Each row is where one point has got to under a steady rotation. How many steps took it there?
The counts run from 0 to 142.
[-17  13   5   4 -17  -1 -12 -10   4 -24   0  17   2] => 80
[-22   7  -2  -8   2 -19 -21 -12  -3 -10   4  17  -3] => 39
[-21   2   5  17 -19   8   1  -3 -12 -17  -4  13   4] => 86
[-14   9  10   6 -14  -7  -9  -9  -6 -20   9  21 -10] => 48
[-14   2   1 -10 -20 -10 -17  -4  21  -9 -12   2  18] => 106
[-25  -6  -7  -6  -8 -17 -22   6 -10  -6 -11   5  14] => 69
[-26 -11  -9   2 -12 -10 -11   0   0   1 -16   1  24] => 101
[-13   8   6 -12  -9 -21 -21  -7   6 -15   9  16  -6] => 41
[-24  -3  -6 -11  -6   2  -6 -23  13   7  -9   1  16] => 141
[ -4 -15   4  15 -21 -10   7   3  19   6  -9  15  16] => 129
[-23   1   5  -1  -6   0  -3 -18 -17  -4  16  18 -16] => 14
[-12 -17  -1  25 -16  -1  11  -5   8   0  -8  17  15] => 127
[-23   6   3 -17 -17  -4 -16  -5 -13 -12   7   3  -9] => 44
[-12   1  13   6  -9  -5   0 -13  -6  -8  18  24 -21] => 16
[-18   8   4   3  -7  -4 -11 -13 -11 -20  10  19 -10] => 47
[-21  11  -2   1 -12   6 -11 -23  11 -15  -5   8  15] => 111
[-13   8   8 -16  -8 -16 -12 -16   6  -5  14  19 -15] => 9
[-17   1   4  22 -19   5  -1  -2  -5 -19  -3  20   4] => 87
[-12  -5  15  -4 -22  -7   4   2 -12  -1  12  14 -19] => 19
[-26   8   3 -12 -12  -1 -17 -14 -17 -13   5   6  -9] => 45
[-18  -5   5  22 -14  -7  -2   1 -15 -15   3  22  -4] => 55
[-16 -12   0  -3 -23 -13  -7  11   5   0 -17   1  21] => 99
[-10 -10   2  -6 -15 -25 -15  17   3  -6  -6   9  10] => 66
[-27   9  -5  -2 -12   8 -13 -19   6 -11  -7   5  16] => 110
[-12   9   8  -4 -29   8  -2 -10  18 -13  -2   3   7] => 114
[-22  -1  -4 -14   4 -13 -14 -24  -6   4   8  14  -8] => 6
[-11  16  10   0 -24  -2 -10  -7   4 -23   2  15   0] => 81
[-25  -1   6 -12 -11   2  -6 -16 -16  -4  12  13 -18] => 13
[-12 -10  11   6 -33   8  11   3   5   0  -8   3   8] => 123
[-25   9   1  -3 -11  -1 -13 -12 -18 -15   8  15  -8] => 46
[-20 -15  -4  12  -7 -16  -8  10 -16  -2  -6  14  11] => 62
[ -6  -9   1 -15   2 -29 -12  -6   9  10   6  16  -6] => 1
[-15 -10  10  10 -33  -3   2  15  -5  -6  -7   7   8] => 91
[-25  -4 -10  -3  -4 -15 -22  -1  -8  -7  -7   9  14] => 70
[-10 -12   3   3 -20 -19  -5  15  12  -4 -15   9  18] => 98
[-10  -8   4 -28  -6 -20 -12  -7   2  10   8   5  -7] => 3
[-20 -16  -8   4 -10  -8   0  -5   7  15 -15   4  23] => 133
[-16  -7   3 -20 -10 -29 -18   6  -4   2   1   5  -1] => 35
[ -9   2  14  16 -30   6   8  -6  14  -7  -3  15   7] => 121
[-16   3   4  18 -22  11   4 -16   4 -12  -3  16   8] => 119
[-14   9   2  -8 -12 -18 -21  -1   9 -17  -2   9   7] => 73
[ -7  -6   3   4 -12 -30 -16  13   5  -7  -5  16   9] => 65
[ -8 -10   2 -21  -3 -25 -13  -8   9  13   5  11  -8] => 2
[-12 -10  -2   1   1 -32 -15   5   0  -1   1  22   2] => 32
[-15   1  -5   2  -4 -14 -13  -7  16  -9 -10  10  23] => 104
[-15   4   1  -3 -14 -17 -14  -4  22  -8 -11   6  22] => 105
[-13  11  15   0 -30   3  -7  -2   1 -23   2   6  -3] => 82
[ -9  -8   2  -7  -5 -31 -16   3   1  -1   2  17   2] => 33
[-23   1  -6 -13   3 -19 -23 -11 -10  -6   1  14  -1] => 38
[-24   9   5 -14 -18  -2 -17  -4  -4 -15  -5  -3   7] => 76
[-13   9   2  -8  -1 -22 -20 -12   2 -13   6  17  -5] => 40
[-25  -5  -4 -15  -1 -17 -23  -4 -13  -2   1   8   3] => 37
[ -7  -3  18   0 -20  -9   4  -2  -7  -4  16  17 -24] => 18
[-11  -5   4 -17  -9 -31 -19   5   1   3   2  11  -1] => 34
[-20 -16  -6   4   1 -26  -7   5 -17   5   3  17   1] => 30
[-19 -15   0  22 -17   6  11  -1   0   4 -10  13  16] => 126
[-21  14   2   6 -13   1 -15 -11   1 -24  -3  14   2] => 79
[-18 -11   6   9 -33  10  11   3  -1   4  -8   6   9] => 124
[-21   1   2 -16 -20  -5 -15  -6  13  -4 -10  -2  17] => 107
[-16 -11   0 -11 -16 -23 -18  12  -2  -4  -9   4  12] => 67
[ -9   9  13   3 -21  -8  -5  -1  -4 -20  12  22 -13] => 49
[-20 -13  -1  20 -17  -4   0   5  -7  -5 -11  13  18] => 94
[-22   2   1  13 -20  16   4 -15   1  -8  -3  12   9] => 118
[-16 -21  -3   2 -18  -6   1   2   8  12 -15   1  20] => 132
[-21   2  -7  -2  -1 -16 -23  -8   2 -14  -6  13  14] => 71
[-17  -2  11   0 -27  -2  -3   5 -21 -10   4   7 -10] => 52
[ -9  -6  -1  -3 -11 -16  -6 -10  29   8 -10  10  19] => 137
[-17 -12  12  -2 -22  -7   7   2 -19   1   9  11 -18] => 20
[-12 -20   3   2 -24  -9   4   7  12  14 -15   2  18] => 131
[-18 -15   4  13 -10 -10   2  -2 -24   2   8  21 -14] => 22
[-16  -3  -9   4  -4 -13 -15  -7   9  -6 -14  11  25] => 103
[-17 -13   1  18 -23   9  10  -3  -1   5 -11   6  12] => 125
[-10   7  11 -22 -13 -12  -9 -12   3  -1  16  14 -17] => 10
[-12  -8  -3   6  -7 -15  -8 -10  25   6 -11  11  20] => 136
